In the data rows, 128 means zero.
Some points, each followed by its number:
array([130, 140,  98, 116, 130, 108, 122, 144]) 0
array([152, 140,  97, 142, 129,  44, 149, 108]) 1
array([142, 136,  99, 150, 161, 100, 100, 102]) 2
array([166, 157,  71, 100, 114,  27,  63,  31]) 3
array([155, 150, 103,  86, 138, 111, 128, 124]) 4
array([100, 139,  85, 113,  55, 138, 118,  91]) 5
array([132, 114, 124, 116,  98, 144, 136, 123]) 6
array([150, 127, 187,  98,  88, 141, 111, 157]) 7
array([ 75, 160,  93,  94,  59, 202, 139,  90]) 8
array([121, 131, 191, 117, 150,  79, 121, 184]) 9
array([122, 141, 115, 120, 167, 111,  99, 141]) 10
array([129, 157,  89, 118,  72,  71,  65, 104]) 11
array([134, 130,  92, 112, 110, 147, 117,  53]) 12
array([116, 131, 111, 120, 114, 124, 127, 104]) 13
array([147,  72, 236, 158, 121, 172, 172, 183]) 14
array([123, 146, 130, 107,  79, 129, 161, 134]) 15
array([112, 127, 147, 115,  84, 152, 145,  79]) 16
array([121, 114, 115, 103, 114,  82, 132, 128]) 17
array([121,  90, 181, 138,  80, 228, 126,  70]) 18
array([130, 120, 115, 116, 112, 136, 142, 120]) 19
array([126, 141, 223, 118, 151,  41, 140, 241]) 20
array([142, 117, 209, 207, 196, 164, 193, 230]) 21
array([152, 133,  41, 123, 145, 113, 129,  57]) 22
array([126, 105, 134, 141, 149, 129, 142, 119]) 23
array([ 88, 133, 109, 111, 197, 101, 135,  11]) 24
array([ 15,  64, 200,   0,   0,  90, 181, 255]) 25
array([168, 116, 159, 156, 173, 105, 126, 161]) 26
array([141, 136, 162, 141, 167, 122, 106, 162]) 27
array([153, 122, 181, 173, 222, 131, 142, 214]) 28
array([106, 113, 158, 119,  52, 254, 120,  87]) 29
array([117, 134, 121, 115, 169, 138, 118, 126]) 30
array([116, 169,  59,  79, 145,  47, 137, 150]) 31
array([135, 136, 143, 124, 108, 100, 116, 149]) 32
array([139, 149, 128, 169, 162, 175, 132,  91]) 33
array([105, 128, 107, 105, 143, 255, 162, 101]) 34
array([ 83, 119, 105, 153,  86,  90, 113,  88]) 35
array([132, 143, 117, 130, 140, 151, 109, 103]) 36
array([131, 104, 131, 106,  82, 207, 143,  54]) 37
array([ 15,  93, 103, 164,  94, 127,  96, 168]) 38
array([107, 138, 124, 102, 101, 113, 136, 157]) 39
array([135, 102, 138, 138, 151,  99, 129, 150]) 40
array([127, 126, 126, 124, 134, 138, 131, 120]) 41
array([176, 133, 170, 109,  80,  90, 139, 174]) 42
array([134, 120, 106, 136, 162, 128, 123, 132]) 43
array([150, 133, 192, 107,  76, 196, 112, 104]) 44
array([155, 132,  61, 168, 104,  44,  60, 147]) 45
array([ 85,  67, 225,  86,   0, 255,  89,   9]) 46
array([145, 133,  83,  99,  94,  91, 106,  58]) 47
array([118, 113, 154, 131, 101, 151, 126,  99]) 48
array([109, 132, 127, 110, 115, 194, 159, 123]) 49
array([124, 106, 131,  99, 122, 141, 139, 124]) 50
array([160, 145, 231, 142, 204, 153, 159, 118]) 51
array([113, 141, 100, 104,  80, 169, 125,  74]) 52
array([106, 143, 119, 112,  94, 170, 133, 117]) 53
array([110, 133, 112, 139, 198,  46,  99, 156]) 54
array([111, 151,  72, 100, 168, 100, 123, 154]) 55
array([127, 119, 119, 133, 137,  89, 125, 136]) 56
array([127, 151, 102, 107, 114, 122, 130, 147]) 57
array([133, 124,  86,  99,  97,  94, 132,  46]) 58
array([128, 135, 124, 111, 108, 153, 143, 106]) 59
array([142, 122, 119, 142,  80, 140, 127, 169]) 60
array([126, 144, 101, 118, 180, 126, 124, 108]) 61
array([143, 147,  95, 124, 164, 154, 127, 211]) 62
array([138, 125,  85, 121, 136, 142, 100,  38]) 63
array([111,  93,  87, 138,  66, 145, 131, 179]) 64
array([130, 152, 151, 135, 162,  63, 131, 225]) 65
array([131,  81, 137, 151,   2, 255, 120,   0]) 66
array([116, 127, 157, 127, 141,  90, 153, 167]) 67
array([131,  98, 112, 139,  95, 189, 126,  13]) 68
array([100, 139,  83,  99,  62, 121, 115,  26]) 69
array([121, 100, 127, 150, 161,  75, 118, 151]) 70
array([121, 120,  95, 100,  68, 181, 118,  42]) 71
array([ 92, 182, 114,  94,  67, 190, 120,  82]) 72
array([121, 159, 215, 140, 162,  36, 129, 255]) 73
array([121, 136, 112, 111, 101, 147, 142, 111]) 74
array([134,  84,  85, 123, 109, 149, 134,   6]) 75
array([118, 180, 180,  92, 210,   0, 189, 255]) 76
array([148, 134, 115, 135, 164, 163, 123, 115]) 77
array([135, 106, 171, 143, 174,  48, 112,  94]) 78
array([118, 104, 151, 172, 174,   0,  92, 211]) 79
array([148, 147,  93, 113, 174, 137, 128,  78]) 80
array([154, 148, 128, 130, 157, 140, 128, 163]) 81
array([141, 137,  40, 105,  57,  86, 101,   8]) 82
array([142, 134,  92, 121,  78, 138, 125,  76]) 83
array([137, 141, 127, 110, 122, 136, 141, 106]) 84
array([135, 136, 104, 119, 113, 116, 108, 100]) 85
array([143, 108, 169, 124,  94, 118, 218, 198]) 86
array([132, 130, 120, 116, 179, 133, 118, 207]) 87
array([122, 123, 101,  99,  73, 143, 130,  69]) 88
array([194, 118, 216, 119,  66, 193, 130, 255]) 89
array([132, 120, 139, 123, 134, 162, 124, 151]) 90
array([127, 132,  62, 135, 134, 130, 132,  68]) 91
array([ 98, 107, 138,  81,  56, 126, 155, 144]) 92
array([148, 119, 131, 172, 141, 179,  90,  70]) 93
array([120, 112, 144, 135, 135,  73, 137,  96]) 94
array([135, 151, 121, 177, 202, 148, 116,  97]) 95
array([138, 135, 103, 172, 169, 216, 118,  43]) 96
array([148, 121, 116, 133, 141, 135, 124,  92]) 97
array([100, 122,  76,  95,  60, 127, 107, 145]) 98
array([193, 169,  84, 145, 200,  41, 195, 170]) 99
array([179, 135, 121, 121,  76,  46, 162, 157]) 100
array([118, 137,  84, 127, 133, 203, 132,  95]) 101
array([ 98, 116, 130, 116, 142, 191, 149, 136]) 102
array([130, 142, 155, 118, 135,  84, 137, 132]) 103
array([125, 107, 181, 112, 102, 132, 135, 190]) 104
array([141, 130, 204, 157, 193, 132, 163, 249]) 105
array([129, 135, 215, 138, 135,  82, 123, 225]) 106
array([133, 130, 136, 124, 134, 132, 133, 118]) 107
array([136, 144, 135, 162, 241, 166,  90,  32]) 108
array([129, 130, 121, 149, 136,  84, 107, 146]) 109
array([ 92, 130, 112, 109,  82, 188, 118, 173]) 110
array([122, 134, 140, 129, 130, 177, 139, 126]) 111
array([127, 149, 116, 115, 133, 120, 156, 103]) 112
array([138,  98, 137, 165, 231,  81, 132, 111]) 113
array([137, 137, 145, 126, 155, 145, 129, 160]) 114
array([117, 122,  92,  93,  83, 134, 118,  88]) 115
array([134, 146, 202, 129, 122, 139, 160, 133]) 116
array([135,  73, 198, 142, 138,  93, 147, 136]) 117
array([122, 108, 113, 130,  61, 255, 101, 120]) 118
array([133, 122,  97, 135,  86, 164, 114,  89]) 119
array([142, 139, 111, 130, 166,  17, 125, 137]) 120
array([104, 118, 155, 146, 124, 102, 118, 160]) 121
array([117, 138, 117, 143, 142, 118, 129, 148]) 122
array([142, 125, 113, 161, 125,  67,  99, 166]) 123
array([133, 144, 132, 115, 136,  95,  99, 127]) 124
array([119, 130, 124, 113, 104, 157, 147, 109]) 125
array([111, 128, 130, 138,  99, 157, 137, 136]) 126
array([130, 156,  38, 145, 126, 187, 124, 128]) 127
array([146, 127, 114, 124, 116, 132, 120, 113]) 128
array([158, 151,  59, 114, 191,   0, 173, 251]) 129
array([127, 122, 118, 134, 114,  97, 114,  97]) 130
array([114, 108, 109,  74,   7, 103, 126, 148]) 131
array([148, 153, 131, 136, 187,  33, 119, 157]) 132
array([135,  98, 119,  99, 122,  65, 127, 127]) 133
array([139, 150,  83, 123, 178, 120, 133, 208]) 134
array([100, 163,  97, 114,  70, 183, 144, 100]) 135
array([159, 110, 166, 163, 219,  15, 126, 165]) 136
array([ 98,  94, 136, 105,   0, 135, 147, 189]) 137
array([135, 154, 143, 147, 112, 137, 144, 120]) 138
array([102, 134,  99, 123, 150, 255, 160,  97]) 139
array([150, 130,  84, 173, 178, 151,  89,  86]) 140
array([117, 143, 115, 114, 108, 153, 129, 112]) 141
array([123, 132, 157,  86, 136, 154,  90,  94]) 142
array([170, 171, 126, 149, 125, 159, 116,  87]) 143
array([141, 147, 118, 111,  83, 152, 125, 120]) 144
array([127, 121, 162, 141, 136, 152, 134,  94]) 145
array([131, 110, 158, 141, 133, 135, 136, 122]) 146
array([147, 101, 140, 139, 130,  85, 131, 110]) 147
array([131, 139, 101, 120, 120,  32, 111, 111]) 148
array([118, 128,  72,  94,  64, 171, 105,  21]) 149
array([133, 136, 159, 157, 166, 107, 128, 147]) 150
array([148, 127, 131, 110, 101, 101, 105,  82]) 151
array([163, 144, 167, 150, 166,  94, 153,  81]) 152
array([134, 130, 161, 150, 155, 128, 145, 229]) 153
array([131,  69, 147, 188, 174,   0,  79, 228]) 154
array([118, 168, 126,  81,  75, 184, 117, 108]) 155
array([122, 110,  70, 129,  64, 163, 126, 110]) 156
array([151, 126, 134, 151, 118, 125, 124, 116]) 157
array([118, 129, 174, 158, 104, 137, 134, 151]) 158
array([154,  98, 140, 164, 129,  94, 115, 108]) 159
array([108, 134, 129, 172, 132,  75, 111, 135]) 160
array([153, 198, 140, 151, 180,  37, 123, 158]) 161
array([111, 155, 104, 140,  70,  98, 108,  98]) 162
array([123, 133, 118, 112, 101, 111, 105, 111]) 163
array([145, 139, 138, 154, 156, 112, 147, 115]) 164
array([116, 158, 109, 143, 157,  47, 116, 218]) 165
array([110, 127, 140, 131, 136, 144, 135, 147]) 166
array([115, 144, 198, 128, 128, 112, 122, 214]) 167
array([111, 155, 110,  97,  75, 196, 144, 104]) 168
array([155,  93, 162, 164, 203,  34, 103, 165]) 169
array([132, 139, 125, 111, 147, 168, 143, 135]) 170
array([118, 118, 118, 139, 173, 152,  85, 107]) 171
array([145, 159, 121, 113,  81, 158, 164, 128]) 172
array([141, 106, 135, 139, 154,  80, 119, 135]) 173
array([141, 131, 109, 157, 103,  90, 105, 167]) 174
array([113, 132, 148, 130, 123, 114, 136, 195]) 175
array([153,  70, 135, 132,  35, 155, 101,  70]) 176
array([108, 153, 135, 127, 129, 119, 158, 141]) 177
array([117, 130, 119, 134, 165, 126, 104, 127]) 178
array([118, 137, 143, 142, 130, 121, 119, 150]) 179
array([142, 148, 164, 135, 141, 111, 106,  95]) 180
array([138,  85, 126, 156, 200, 121, 114, 137]) 181
array([ 65, 103,  93, 143, 115, 103, 107, 127]) 182
array([129, 136, 121, 161, 164, 152, 128, 193]) 183
array([127, 129, 129, 123, 156, 149, 136, 151]) 184
array([151, 112, 125, 151, 139, 152, 127,  96]) 185
array([118, 117, 146, 164,  85, 251, 111,  84]) 186
array([119, 151, 117, 120, 139,  92, 133, 103]) 187
array([129, 126, 102, 108, 106,  84,  98, 223]) 188
array([128, 113, 116, 132, 114, 134, 116,  83]) 189
array([118, 137, 246, 110,  93, 161, 132, 154]) 190
array([104, 138, 136, 140,  74, 230, 116,   4]) 191
array([152, 184, 115,  77, 122,  94, 137, 134]) 192
array([119,  89, 110,  61,   7,  88, 145, 171]) 193
array([123, 123, 160, 126, 101, 141, 127, 104]) 194
array([132, 188,  53, 137, 106, 109,  94,   9]) 195
array([120, 112, 146, 162, 131, 132, 150, 173]) 196
array([120, 156, 121, 133, 194, 116, 143, 255]) 197
array([177, 148, 119, 173, 183,   0, 176, 159]) 198
array([ 88,  72, 236, 131,   0, 215,  90,  69]) 199
array([135, 147, 137, 121, 172,  67, 123, 165]) 200
array([155, 132,  28, 156, 148,  85, 123,  51]) 201
array([158, 120, 133, 176, 172, 160, 164, 153]) 202
array([114, 135, 115, 133, 120, 121, 119, 130]) 203
array([146, 144, 134, 136, 214, 142, 128,  87]) 204
array([116, 107, 118, 114, 102, 137, 119, 123]) 205
array([129, 120, 136, 136, 150, 113, 130, 138]) 206
array([114,  98, 113, 127,  64, 205, 122,  49]) 207
array([114, 122, 128, 132, 128, 127, 132, 131]) 208
array([148, 124, 120, 160, 174,  96, 114, 106]) 209
array([130, 165, 135, 127, 197,  92, 144, 255]) 210
array([148, 111, 117, 109, 115, 144, 137,  90]) 211
array([131, 139, 140, 133, 117, 167, 143, 119]) 212
array([147, 143, 179, 133, 162, 143, 184, 155]) 213
array([ 98, 128, 107,  75,  93, 107, 154,  52]) 214
array([147,  92, 153, 132, 169,  85, 136, 172]) 215
array([100, 146, 165, 146, 173, 128, 154, 199]) 216
array([125, 139, 143, 134, 115, 125, 121, 124]) 217
array([108, 152, 236, 129, 114, 122, 146, 255]) 218
array([121, 127,  86,  78, 102, 145, 124, 124]) 219
array([134, 165, 126, 118, 186, 120, 149, 255]) 220
array([123, 111,  57,  74,  90, 176, 121,  38]) 221
array([130, 152, 136, 131, 181,  54, 148, 182]) 222
array([145, 122, 165, 147, 168, 140, 140, 179]) 223
array([148, 132, 125, 135, 179,  48, 129, 160]) 224
array([142, 113,  26, 127, 105, 135, 123,   0]) 225
array([123, 138, 154, 143, 117,  99, 127, 147]) 226
array([116, 142, 120, 108,  88, 178, 136, 109]) 227
array([139, 137, 207, 170, 242,   0, 108, 255]) 228
array([142, 127, 140, 121, 115, 111, 140, 126]) 229
array([178,  58,  44, 133,  84, 243, 109,  64]) 230
array([134, 124, 145, 141, 139, 100, 130, 145]) 231
array([155, 134, 110, 130, 134, 137, 118, 104]) 232
array([160, 123, 113, 125, 145, 150, 130, 123]) 233
array([158, 163,  76, 115, 132, 124, 100, 136]) 234
array([ 95, 127, 233, 125,  73, 195, 110, 160]) 235
array([139, 144, 101, 147,  90, 210, 139, 123]) 236
array([ 79, 129, 134, 135,  98, 127, 158, 202]) 237
array([137, 118, 115, 124, 135, 106, 126,  51]) 238
array([138, 127, 125, 163, 191, 116, 116, 118]) 239
array([143, 133, 129, 126, 137, 119, 115, 165]) 240
array([132, 139,  69, 152, 208,   0, 144, 159]) 241
array([132, 126, 118, 125, 122, 158, 143, 119]) 242
array([131, 139,  88, 110,  49, 186, 133,  72]) 243
array([110,  99, 120, 106,  35, 234, 125,  12]) 244
array([109, 106, 164, 128,  87, 253, 115,  87]) 245
array([125, 154, 136, 126, 106, 146, 145, 118]) 246
array([145, 110, 106, 133, 178, 156, 112,  30]) 247
array([111, 125, 144, 168, 182, 158, 156, 205]) 248
array([137, 168,  91, 120, 207,  34, 145, 227]) 249
array([108, 118, 125, 102, 160, 108, 134,  67]) 250
array([134, 147, 125, 138, 170,  29, 124, 100]) 251
array([124, 184, 136, 118, 158, 106,  68, 226]) 252
array([154,  98, 232, 169, 230, 179, 174, 233]) 253
array([116, 121, 236, 140, 135, 104, 141, 234]) 254
array([132, 149, 118, 106, 128,  60, 135, 120]) 255
array([124, 124, 184, 134, 160, 173, 202, 206]) 256
array([128, 130, 125, 121, 148, 120, 130, 132]) 257
array([130, 143, 140, 143,  88, 197, 129, 135]) 258
array([113, 150, 139, 128, 148, 154, 121, 175]) 259
array([ 79, 158, 115, 157, 193, 255, 176, 110]) 260
array([127, 140, 131, 121, 119, 139, 132, 118]) 261
array([146, 151, 159, 126, 189, 131, 156,  68]) 262
array([131, 130, 114, 109, 113, 136, 116, 105]) 263
array([156, 133, 154, 166, 175,  90,  98, 155]) 264
array([103, 113, 128, 140, 138, 103, 146, 156]) 265
array([147, 119,  82, 118, 114, 102, 124,  49]) 266
array([141, 125,  74, 140, 255, 210, 105,  69]) 267
array([104, 133, 166, 119, 130, 169, 143,  45]) 268
array([109, 140, 112, 144, 113, 135, 128, 141]) 269
array([187, 157,  94, 110, 162,  62, 133,  36]) 270
array([118, 140, 145, 146, 180, 146, 121, 127]) 271
array([139, 181,  74, 172, 183, 173, 100,  70]) 272
array([131, 131, 106, 122, 150,  93, 136, 116]) 273
array([120, 125, 115, 103, 106, 144, 122, 106]) 274
array([126, 124,  90, 127,  22, 152, 107, 158]) 275
array([ 99, 102, 160,  73,  17,  79, 151, 178]) 276
array([145, 132,  72, 123, 133, 174, 125, 106]) 277
array([137, 136,  85, 134, 158, 170, 131, 196]) 278
array([115, 124, 130, 139, 164,  57, 119, 144]) 279
array([ 93, 141,  96,  95, 136,  75,  96, 162]) 280
array([130, 106, 146,  96, 159, 135, 127, 117]) 281
array([162, 183, 120, 131, 160, 111, 152, 107]) 282
array([116, 130, 146, 127,  54, 151, 186,  91]) 283
array([125, 130,  80, 103,  77, 153,  98,  68]) 284
array([143, 126, 189, 123, 135,  81, 150, 206]) 285
array([137, 101, 167, 163, 114, 148, 153, 129]) 286
array([127,  84, 222, 138, 228, 166, 202, 255]) 287
array([148, 142, 118, 143, 193, 135, 129, 134]) 288
array([129, 122, 154, 133, 148,  72, 110, 122]) 289
array([127, 102, 105, 131,  93, 137, 113,  56]) 290
array([138, 123, 143, 146, 132, 158, 135, 124]) 291
array([111, 141, 120, 114, 165, 229, 141, 110]) 292
array([142, 111, 123, 127, 113, 130, 124, 144]) 293
array([118, 134, 177, 131, 128, 100, 130, 187]) 294
array([128, 148, 123, 142, 184, 129, 139, 255]) 295
array([105, 131,  73, 139, 119, 112, 101,  75]) 296
array([144, 170,  78, 120, 172,  91, 151, 198]) 297
array([123, 127, 107, 117, 118, 141, 128,  98]) 298
array([120, 148, 146, 102, 122, 143, 139, 119]) 299
array([135, 189, 135, 131, 194,  56, 158, 218]) 300
array([123, 134, 118, 151, 175,  95,  83, 159]) 301
array([ 99, 121, 182, 151, 107, 164, 110, 126]) 302
array([ 93,  94, 176, 101,   0, 213, 134, 136]) 303
array([120,  56, 124, 171, 197,   1,  87, 169]) 304
array([128,  95, 114, 101,  83, 129, 118, 149]) 305
array([150, 112,  69, 118,  99, 177, 121,  15]) 306
array([125, 105,  65, 177, 153,  77, 105,  59]) 307
array([138, 124, 122, 122, 112, 172, 128, 147]) 308
array([134, 105, 123, 127,  99, 162, 130,  69]) 309
array([125, 150,  94, 123, 173, 131, 156, 132]) 310
array([ 91, 127, 117,  83, 153, 246, 139, 106]) 311
array([110, 126, 130, 138, 111, 136, 116, 164]) 312
array([121, 146, 112, 108,  75, 200, 115,  75]) 313
array([ 96, 103, 119, 133,  26, 255, 141,  41]) 314
array([ 82, 125, 181, 144,  89,  63, 125, 138]) 315
array([134, 131, 100, 104, 112, 147, 120,  86]) 316
array([149, 145, 152, 160, 222, 130, 138,  59]) 317
array([118, 119,  83, 113,  89, 198, 126,  70]) 318
array([125, 137, 114, 108,  94, 171, 135, 123]) 319
array([115, 127,  53, 127, 141, 193, 144,  88]) 320
array([128, 128, 107, 102, 103, 123, 117,  87]) 321
array([105, 134, 120, 133, 155, 174, 116, 130]) 322
array([117, 156, 180,  99,  75, 182, 115, 136]) 323
array([171, 120, 183,  94,  95, 135, 131, 253]) 324
array([106, 142, 125,  91,  93, 161, 103, 199]) 325
array([113, 128,  88, 125, 106, 126, 139, 100]) 326
array([158, 138, 102, 116,  81, 110, 123, 111]) 327
array([130, 113, 125, 119, 115, 143, 131, 135]) 328
Which point above is nearest to each new point? Its number follows each.
array([140, 106, 135, 146, 181,  83, 144, 127]) 173
array([126, 142,  99, 106,  99, 110, 107,  76]) 321
array([110, 108, 238, 115,  89, 143, 124, 162]) 190
array([180, 165, 105, 103, 197,  91, 151, 180]) 297
array([125, 134, 142, 126, 125,  81, 132, 116]) 103
array([107,  71, 122, 143, 175,  57,  83, 168]) 70
array([ 98,  88, 150,  69,   5,  89, 136, 204]) 276
array([110, 128, 141, 135, 148, 132, 145, 168]) 166
array([ 85,  98, 203, 113,  68, 240, 122, 148]) 235
array([114, 132, 181, 130, 156,  54, 159, 152]) 67
array([160, 119, 124, 131, 178,  94, 125,  99]) 209
array([110,  89, 175, 173,   0, 255,  89,   0]) 66
array([150, 161, 135, 137, 209,  90, 155, 255]) 210
array([131, 134,  50, 133,  91, 164, 122,  23]) 306
array([171, 131, 127, 146, 201, 132, 132,  84]) 204
array([ 75, 119, 103, 182, 120,  55,  76,  72]) 35
array([135, 151,  76, 127, 181, 108, 133, 184]) 134
array([114,  91, 167, 128,  40, 255, 110,  63]) 29
array([ 98, 152, 156,  95, 182,  19, 163,  80]) 251
array([118,  60, 224, 153, 126,  99, 136, 148]) 117
array([124, 202, 146, 171,  97,  82, 158, 255]) 65
array([155, 117, 134, 145,  97, 164, 126,  85]) 309
array([147, 149, 220, 129, 107, 175, 181, 101]) 116
array([ 91,  85, 142, 100,   9, 146, 161, 156]) 137
array([119,  66, 236, 119,  65,   0, 128, 255]) 20
array([141, 133, 154, 148, 174,  86, 126, 158]) 150
array([152, 160, 169, 156,  94, 182, 128, 127]) 258
array([152, 140,  26, 123, 142,  61, 132,  55]) 201
array([120, 163, 112, 100,  74, 199, 178, 114]) 168
array([100, 130,  95, 164, 119,  67,  77, 119]) 160
array([ 92, 142,  70, 141,  80, 181, 171,  88]) 135
array([129, 228,  68, 119, 219,  52, 154, 221]) 249
array([137, 138, 129, 166, 152, 103, 137, 126]) 164
array([107, 154, 184, 101, 103, 164, 108, 150]) 323
array([105, 133, 107, 134,  99, 161, 144, 141]) 126
array([125, 185, 138,  79,  67, 187, 111,  96]) 155
array([153, 120, 133, 134, 123, 108, 127, 187]) 240
array([114,  96,  90, 190,  98, 148, 137, 175]) 64
array([154, 132, 109, 148, 198, 136, 124,  80]) 204
array([123,  87, 111,  61,   0, 101, 127, 215]) 193
array([107, 128, 116, 104,  87, 165, 107,  80]) 52
array([127, 137, 124, 116, 114, 139, 138, 120]) 261
array([104,  78, 126, 163, 131, 193, 155,  42]) 68
array([167, 138, 166, 197, 205,  39,  70, 186]) 169
array([109, 131, 180, 122, 138, 115, 122, 190]) 294
array([ 99, 107, 123, 130, 135, 140, 111, 170]) 312
array([112,  83, 172, 161, 182, 107, 151, 167]) 215
array([143, 110, 123, 134, 129, 162, 121,  61]) 309
array([110, 122, 171,  99,  70, 114, 151, 161]) 92
array([124, 141, 147, 121, 143,  68, 147, 133]) 103
array([162, 149,  68, 125, 176,  69, 131,  44]) 270
array([108, 150, 164, 103,  54, 131, 149, 143]) 15
array([104, 138, 142, 140,  28, 160, 192, 153]) 283
array([152, 141, 153, 151, 122, 137, 121, 123]) 157
array([171, 152,  81, 108, 124, 165, 138,  90]) 277
array([118, 141, 142, 144, 192, 168, 123,  97]) 271
array([140, 156, 140, 165, 155, 157, 142,  89]) 33
array([137, 144,  71, 134, 205,  11, 135, 185]) 241
array([137, 137, 145, 160, 142, 112, 152, 129]) 164
array([133,  89, 212, 162, 234, 112, 158, 209]) 28
array([154, 176, 102, 127, 227,   7, 153, 240]) 249
array([144, 156, 103, 100, 144, 128, 119,  82]) 80
array([123, 132, 172, 151, 178, 144, 135, 187]) 223
array([125, 119, 146, 156, 112, 138, 150, 168]) 196
array([137, 141, 117,  95, 138,  60, 141, 141]) 255
array([115, 130,  95, 128, 116, 204, 117,  95]) 101
array([133, 141, 121, 159, 201, 160, 119, 102]) 95
array([156, 113,  70, 121, 131,  87, 130,  37]) 266
array([ 93, 150, 110, 111,  91, 166, 142, 110]) 53
array([101, 122, 131, 103,  83, 198, 135, 147]) 110
array([155, 139,  68,  91,  61, 142,  95,  54]) 284
array([106, 129,  93, 101,  79, 113, 128,  86]) 115
array([140, 109, 142, 138, 155,  80, 116, 135]) 173
array([111, 125, 155, 124, 112, 179, 135,  59]) 268
array([130, 137,  82, 107, 136,  93, 105,  94]) 85
array([126, 113, 104,  94,  93, 123, 135, 138]) 305
array([ 88,  73, 130,  80,  49, 175, 144, 164]) 92
array([142, 132, 130, 147,  91,  40,  89,  98]) 148
array([176, 124, 176, 169, 230, 114, 147, 189]) 28
array([133, 113, 106, 149, 137,  82, 123,  92]) 130
array([133, 127, 142, 145, 143,  98, 131, 146]) 231
array([149, 134,  62, 128, 153,  43, 140,  72]) 1
array([139, 105,  38, 131, 160, 207, 108,  65]) 320
array([122, 123, 122, 158, 196, 119,  49,  90]) 171
array([112, 103, 172, 158, 164, 127, 205, 214]) 256
array([112, 111,  87,  53, 148, 145,  90, 111]) 219
array([ 88, 103,  73,  82,   0, 255, 141, 213]) 110
array([104, 103, 222, 112, 104, 203,  76, 129]) 235
array([109, 134,  80, 105,  58, 101, 109,  55]) 69
array([157, 154, 125, 161, 246, 165, 103,  70]) 108
array([136, 138, 110, 129, 170, 125, 118,  92]) 61
array([100,  91, 130,  92,   0, 138, 155, 255]) 137
array([125,  88, 116,  66,  22,  96, 142, 168]) 193
array([123, 106, 220, 158, 179, 218, 185, 199]) 256
array([110, 118, 127, 128, 105, 140, 123, 117]) 205
array([138, 121,  53, 126,  79, 255,  98, 116]) 118
array([122, 100,  93, 122,  42, 166, 117,  90]) 156
array([113,  87, 158, 137,  14, 255,  96,  75]) 29
array([140, 163, 111, 130, 238,  36, 153, 255]) 249
array([155,  95, 189, 131, 172, 166, 131, 160]) 223
array([ 80, 146, 157, 144,   0, 189, 240, 166]) 283
array([120, 150,  98, 110, 105,  73, 118, 111]) 255
array([ 57,  85, 162, 105,   0, 167, 139, 190]) 137
array([136,  82, 140, 136,  18, 255,  91,   0]) 66
array([120, 137, 125,  79, 119,  25, 133, 137]) 255
array([112, 120, 172, 110,  39, 117, 150, 157]) 92
array([103, 116, 199, 119, 106, 129, 109, 137]) 302
array([130, 118, 138, 133, 152, 115, 126, 144]) 206
array([102,  92, 156, 120,  52, 255, 121,  55]) 29
array([132, 157,  86, 126, 183, 114, 143,  17]) 24
array([ 54,  70, 168,  12,   0, 108, 177, 255]) 25
array([142, 129, 120, 165, 213, 117,  99, 117]) 239
array([104, 154, 107,  97,  79, 195, 140,  94]) 168
array([139, 116, 108, 154, 207, 114,  85, 111]) 239
array([131, 135, 148, 135, 113,  95, 134, 134]) 226
array([127, 149,  84, 149, 202, 192,  94,  68]) 272
array([137, 106,  37, 140, 100, 160, 107,   0]) 225
array([118, 118, 170, 124, 104, 145, 133, 154]) 158
array([ 83,  34, 113, 150, 101, 149, 122, 146]) 64
array([ 79,  13, 157,   0,   0,  63,  93, 255]) 25
array([116, 129,  82, 168, 117,  18,  89,  89]) 148
array([152, 130, 135, 125, 113, 110, 106, 145]) 32
array([137, 143, 105, 120, 144, 105, 127, 147]) 0
array([114, 178,  76, 177, 253,   0, 185, 195]) 241
array([117, 109, 206, 115, 134,  73, 134, 181]) 9
array([174, 116, 180, 118, 111, 152, 140, 219]) 324
array([104, 126, 134, 117, 140, 212, 135, 123]) 102
array([158, 166, 125, 139, 168, 127, 147,  98]) 282
array([140, 134, 146, 135, 164, 123, 135, 160]) 114
array([117,  90, 120, 149, 150,  72, 108, 144]) 70
array([ 70, 160,  81, 123,  70,  60, 115, 167]) 280
array([102, 119,  93,  90, 184, 203, 164,  19]) 247
array([124, 119, 155, 173,  95, 163,  88, 122]) 302
array([146, 147,   0,  99, 131, 122, 110,   6]) 225
array([139, 151, 123, 144, 216,  38, 131, 140]) 132
array([131, 131, 134, 127,  76, 208,  98,  91]) 313
array([111, 124, 150, 177, 125, 140, 136, 175]) 196
array([149, 106, 154, 163, 213,  48,  99, 168]) 169
array([127, 110, 157, 152, 185,  95, 128, 179]) 215
array([164, 116, 122, 141, 182, 103, 136,  74]) 209
array([123, 118, 140, 117, 159, 153, 152, 144]) 184
array([120,  46, 154, 142,   0, 255, 104,   0]) 66
array([ 81, 120, 182, 137, 140,  32, 143, 125]) 315
array([127, 108, 130, 108, 128, 131, 134, 120]) 50
array([148, 116, 157, 147, 176,  83, 105, 159]) 264
array([120, 128, 165, 132, 142, 157, 139,  89]) 145
array([116, 115, 150, 143, 135,  86, 107, 130]) 289
array([140, 123, 112, 121,  60, 140, 132, 187]) 60
array([104, 134, 222, 116,  77, 184, 129, 191]) 235
array([ 94, 140, 124,  91,  71, 166, 119,  81]) 52
array([165, 121, 202, 146, 184, 119, 154, 123]) 51
array([160, 139, 114, 142, 201, 147, 110,  78]) 204
array([125, 126,  89, 108,  83, 120,  97,  14]) 69
array([113, 102, 131, 139, 104, 162, 144, 155]) 126
array([159, 117, 161, 108,  94, 136, 126, 202]) 104
array([124, 129, 141, 138, 146, 111, 142, 124]) 206
array([136, 165, 134, 135, 206,  83, 145, 255]) 210
array([140, 156, 164, 165, 166, 140, 139, 187]) 223
array([193,  92, 255, 124, 255,   0, 156,  94]) 136
array([130, 130, 102,  90,  78, 140, 130,  56]) 88
array([117, 152, 134, 150, 185, 143, 115, 120]) 271
array([131,  78, 178, 167, 161,  89, 116, 121]) 117
array([ 98,  99,  58,  96, 105, 148, 105, 116]) 219
array([151, 109, 187, 174, 202, 153, 144, 206]) 28
array([141, 130, 108, 169, 178, 123, 115, 127]) 239
array([110,  92, 127, 136, 142, 114, 153, 106]) 23
array([139, 133,  59, 105,  69,  73,  62,  22]) 82
array([136, 137, 112, 118, 132,  77, 106, 120]) 124
array([107, 150, 114, 121, 139, 119, 133, 161]) 122
array([ 81, 171, 151, 136, 142, 116, 182, 172]) 177
array([142, 107, 158, 155, 216,  53, 100, 147]) 169
